In the rows, 128 means zero.
Which row each row swaps with, under one turn or mirror:
The rows were stretched afterwards, more along some directions than others.
K_905: 141 153 74 188 141 159 101 146 190 106 137 111 119 146 109 124
K_545: 78 115 169 66 133 126 136 124 108 89 134 110 98 141 107 134
K_847: 106 135 133 112 88 177 107 132 198 90 103 96 66 183 84 82
K_402: 131 154 100 146 135 79 138 82 133 94 136 93 126 127 74 155
K_61: 121 125 145 93 131 123 150 131 122 102 151 121 106 149 100 148
K_783: 99 125 174 151 105 145 97 155 145 77 155 105 79 146 95 76
K_701: 141 156 98 169 175 121 75 118 172 129 129 114 154 112 128 136
K_645: 100 153 129 125 142 154 102 103 193 78 89 110 80 131 98 156
K_561: 152 154 58 190 136 155 102 154 180 118 136 118 124 151 110 111
K_488: 84 120 160 70 121 122 140 121 109 88 126 102 99 138 106 134
K_35: 82 143 157 111 137 153 103 122 182 76 95 114 79 126 99 152
K_241: 149 157 68 195 126 155 92 146 182 115 137 112 124 142 112 113
K_781: 121 146 109 155 178 134 78 133 183 110 128 102 139 133 129 133
K_346: 119 128 161 127 120 127 133 144 124 90 164 113 96 146 97 110
K_166: 118 140 155 94 119 147 77 127 171 107 121 102 106 158 100 113
K_293: 131 142 49 126 134 157 111 121 158 127 118 114 123 169 105 111
K_984: 142 159 66 194 128 137 83 132 170 116 138 124 123 127 99 115
K_415: 128 145 120 174 122 92 120 107 144 86 127 86 117 127 84 137
K_805: 86 102 148 121 104 136 138 136 139 91 114 111 96 134 119 103
K_537: 93 157 115 129 136 171 90 117 185 78 98 101 74 146 95 127
K_626: 67 121 180 154 91 157 72 151 182 74 127 93 80 131 104 63
K_197: 123 132 155 135 112 130 131 136 137 88 165 103 100 150 89 112
K_796: 123 161 101 171 168 116 87 126 165 129 129 104 159 118 119 120
K_421: 96 131 121 135 85 117 105 108 143 104 130 113 104 118 83 112
K_199: 118 143 92 161 109 124 78 105 170 108 133 117 115 119 91 119
K_629: 134 140 80 156 130 183 118 159 191 114 123 112 106 177 112 96
K_288: 132 140 64 108 139 154 109 118 152 128 119 115 126 161 115 118
K_548: 125 129 147 81 131 128 150 131 123 106 152 122 111 149 109 148
K_738: 127 135 125 102 122 169 81 126 183 108 120 114 92 179 92 104
K_322: 76 113 148 146 104 182 65 159 193 95 121 107 83 147 118 62
K_706: 93 137 158 77 144 143 94 125 175 102 110 126 99 125 119 163
K_697: 135 124 77 131 114 129 98 139 146 155 125 126 162 133 132 98
K_650: 114 132 170 139 103 131 124 140 131 84 162 102 93 141 96 102
K_911: 137 141 83 147 122 179 127 158 186 108 122 106 103 179 113 104
K_553: 134 139 94 158 156 93 130 94 139 88 138 100 115 148 83 163
K_81: 107 142 157 71 123 132 92 108 130 96 139 105 95 152 87 129

Swapped with K_537: K_81
Swapped with K_288: K_488
Swapped with K_553: K_796

Which row each row swaps with, under one turn or mirror:
The rows were stretched afterwards, more along some directions than others.
K_193: 103 119 94 164 91 121 149 74 141 85 131 88 118 127 127 158 155 104
K_109: 103 114 101 155 104 120 140 92 120 88 108 99 134 122 131 161 146 117
K_948: 136 75 143 101 108 150 154 134 74 173 137 84 166 137 112 165 118 125
K_124: 128 169 116 152 127 121 100 88 154 96 119 133 110 154 134 101 119 106
K_359: 104 114 112 160 103 119 133 92 143 84 97 99 126 119 134 159 140 109
K_835: 145 164 154 143 190 113 119 152 126 159 144 128 133 97 137 119 116 134
K_313: 140 153 160 141 199 125 105 155 139 118 149 128 154 99 121 110 111 156
K_341: 142 160 105 125 125 130 109 123 129 146 98 172 130 163 136 111 125 115
K_839: 133 91 126 124 110 140 167 111 71 166 157 66 165 129 114 165 127 110
K_283: 129 146 126 120 183 114 121 106 107 154 111 105 149 133 135 120 114 128
K_568: 135 84 126 117 114 146 164 116 52 172 125 79 181 131 122 163 120 112
K_60: 137 159 160 141 188 139 105 149 123 145 142 141 158 115 132 134 118 145
K_596: 139 81 136 123 107 141 155 126 73 171 129 66 173 132 103 168 121 113
K_529: 128 144 167 130 190 102 100 138 140 151 117 121 147 115 128 113 97 141
K_400: 145 140 99 124 130 142 115 97 146 101 132 158 121 154 131 101 138 123
K_761: 99 111 110 159 91 128 141 86 160 83 124 99 105 131 118 149 154 115
K_715: 162 157 148 128 180 142 88 166 115 140 119 124 177 131 144 138 103 139
K_904: 135 89 138 115 108 137 155 117 72 176 137 65 174 133 117 167 123 110
K_517: 122 179 105 142 130 100 118 91 157 102 106 158 95 151 150 101 136 103
K_91: 108 108 105 159 97 128 136 91 141 83 122 103 125 126 131 160 148 116
K_777: 140 155 162 117 197 110 124 158 108 168 141 142 152 114 142 120 107 138
K_896: 127 158 120 129 128 125 96 105 182 92 110 145 113 146 132 90 121 129
K_56: 146 164 106 141 126 144 124 100 135 117 112 146 129 154 129 106 140 110
K_136: 138 84 139 118 110 142 155 121 65 170 141 70 166 130 117 169 119 113
K_473: 104 114 115 157 97 118 136 101 154 92 114 101 111 124 130 150 139 117
K_157: 103 105 113 162 97 116 138 82 150 85 118 87 120 128 127 155 148 102
K_174: 143 148 167 115 175 126 91 158 126 129 154 131 165 105 127 143 99 146
K_696: 115 95 105 154 93 133 138 95 143 88 116 95 138 131 114 156 144 117
K_711: 135 72 148 121 111 144 158 119 76 165 141 75 171 139 102 171 125 118
K_329: 144 149 97 125 145 153 130 116 146 123 113 180 117 142 144 94 138 125
K_837: 136 86 131 112 104 143 155 131 64 170 138 84 166 138 113 173 131 108
K_574: 132 83 143 113 113 146 158 132 79 171 152 78 155 131 104 156 121 121
K_623: 131 184 117 160 109 117 110 80 169 107 100 128 109 141 150 123 126 81
K_147: 141 81 136 102 111 150 149 138 54 168 125 89 180 132 117 172 114 115
K_317: 146 160 162 115 175 134 112 173 121 179 127 136 152 115 131 119 106 143
K_974: 145 176 70 147 147 129 125 130 129 138 117 176 124 145 158 94 115 101
K_361: 138 153 149 117 194 114 116 159 117 146 136 134 125 99 129 103 107 150
K_744: 157 168 106 158 137 136 89 117 169 91 105 138 137 155 159 96 103 104
K_757: 107 118 98 157 87 118 136 88 144 88 119 97 125 131 130 153 147 108
K_700: 106 107 118 167 93 117 137 93 145 83 122 93 119 129 117 161 145 112

Swapped with K_174: K_623
Swapped with K_283: K_974
Swapped with K_715: K_744

Which row each row swaps with, under one turn or mirror:
The rows were stretched afterwards, more along some directions than others.
K_988: 194 205 129 45 197 65 175 117 104 121 148 98 69 181 203 140 120 195 135 141
K_872: 129 164 73 91 171 58 209 99 84 80 125 101 46 142 194 183 185 162 176 136
K_135: 135 168 102 123 105 55 144 100 127 125 149 95 89 138 130 146 151 162 168 148
K_79: 156 195 97 64 168 113 184 123 143 113 120 106 109 209 196 154 131 153 127 115
K_817: 164 150 99 97 205 84 157 136 84 137 185 134 87 119 180 177 156 175 142 115
K_819: 141 162 98 96 138 89 181 173 98 98 149 109 80 160 163 238 153 155 139 100
K_26: 158 151 134 78 196 85 133 117 130 124 171 121 135 155 135 101 173 177 128 164
K_786: 130 169 109 133 108 60 138 107 108 123 154 115 91 122 114 155 147 152 170 132
K_870: 144 136 108 111 196 86 145 137 87 138 183 143 89 110 166 182 167 182 130 120
K_417: 159 196 145 86 189 68 183 137 86 94 142 139 86 150 153 135 141 162 161 134
K_98: 148 177 100 112 130 60 187 128 138 123 137 109 93 173 192 122 171 177 151 150
K_223: 160 196 70 55 166 100 173 114 150 92 148 116 117 204 182 157 141 158 139 104
K_378: 140 177 58 87 153 65 175 81 107 113 151 130 67 125 189 161 143 157 166 100
K_965: 122 107 108 149 149 86 147 133 108 131 160 111 79 117 128 184 194 151 145 151
K_478: 128 123 103 144 140 72 180 131 118 114 132 84 75 148 146 177 205 153 160 157
K_130: 159 153 146 69 208 80 138 118 117 110 167 117 119 149 126 115 167 170 135 170
K_546: 144 163 97 72 183 58 199 104 88 80 131 96 56 153 171 168 187 158 163 160
K_968: 140 176 61 95 175 101 138 67 138 123 177 151 120 129 153 124 128 164 170 92
K_385: 131 176 60 99 162 79 143 84 122 135 165 139 82 120 164 148 119 153 164 94
K_275: 169 186 128 69 202 108 118 81 149 136 175 126 126 167 118 87 108 166 143 137
K_492: 131 183 119 105 165 68 155 104 89 98 155 126 106 122 117 140 148 164 185 124
K_132: 155 197 70 63 164 106 160 106 155 103 153 119 113 196 182 145 134 155 140 101
K_31: 147 187 142 96 170 69 153 123 83 107 151 139 101 124 127 140 133 163 166 120
K_981: 142 167 101 104 158 88 174 166 85 93 151 115 77 153 166 229 152 158 152 97
K_17: 155 153 122 108 142 76 129 127 137 148 162 122 114 146 156 116 168 167 112 153
K_452: 144 168 94 100 142 87 179 167 93 90 144 117 82 161 168 234 150 152 144 99
K_871: 154 192 79 50 164 111 164 120 153 102 153 122 119 198 172 156 129 153 126 102
K_261: 176 190 149 64 204 110 131 105 136 124 151 120 118 181 125 99 101 155 132 141
K_672: 172 185 135 71 187 100 127 92 146 132 163 109 122 173 115 95 110 163 144 146
K_855: 164 176 136 101 162 74 206 162 83 95 111 88 54 169 174 219 165 152 148 124
K_467: 187 207 122 40 207 74 182 122 101 112 154 113 77 175 210 154 122 191 131 132
K_570: 187 195 122 59 164 55 177 121 110 123 145 78 69 185 188 148 132 192 141 157
K_862: 128 109 112 138 150 83 155 132 116 121 148 98 85 131 126 170 199 149 144 163
K_575: 161 181 133 96 166 76 206 163 77 95 117 98 55 169 174 229 161 148 146 109
K_522: 145 183 58 92 174 95 148 79 113 132 176 146 96 124 170 144 122 152 163 95
K_804: 147 141 103 92 210 83 147 143 95 140 177 134 91 119 175 171 146 181 138 117
K_235: 134 186 68 93 174 95 138 66 125 129 176 153 101 125 154 133 125 162 157 98
K_493: 160 163 103 64 210 77 172 133 85 119 165 126 92 136 200 168 136 194 146 116
K_448: 141 156 102 111 134 70 153 118 138 136 147 117 113 149 170 116 176 173 137 144
K_637: 132 178 68 89 163 57 218 101 86 81 131 103 46 143 206 198 181 165 176 127
K_18: 144 132 102 115 186 103 130 132 101 135 183 156 107 108 155 172 148 168 136 107
K_752: 161 200 103 58 178 111 184 109 144 102 112 102 107 209 190 137 131 156 136 125
K_321: 142 170 87 98 179 103 111 72 143 147 185 142 121 128 124 105 115 158 146 114
K_337: 131 113 108 133 186 90 129 132 97 144 185 134 96 97 128 171 173 162 136 133

Swapped with K_261: K_478
Swapped with K_575: K_79
Swapped with K_968: K_18
Swapped with K_417: K_98

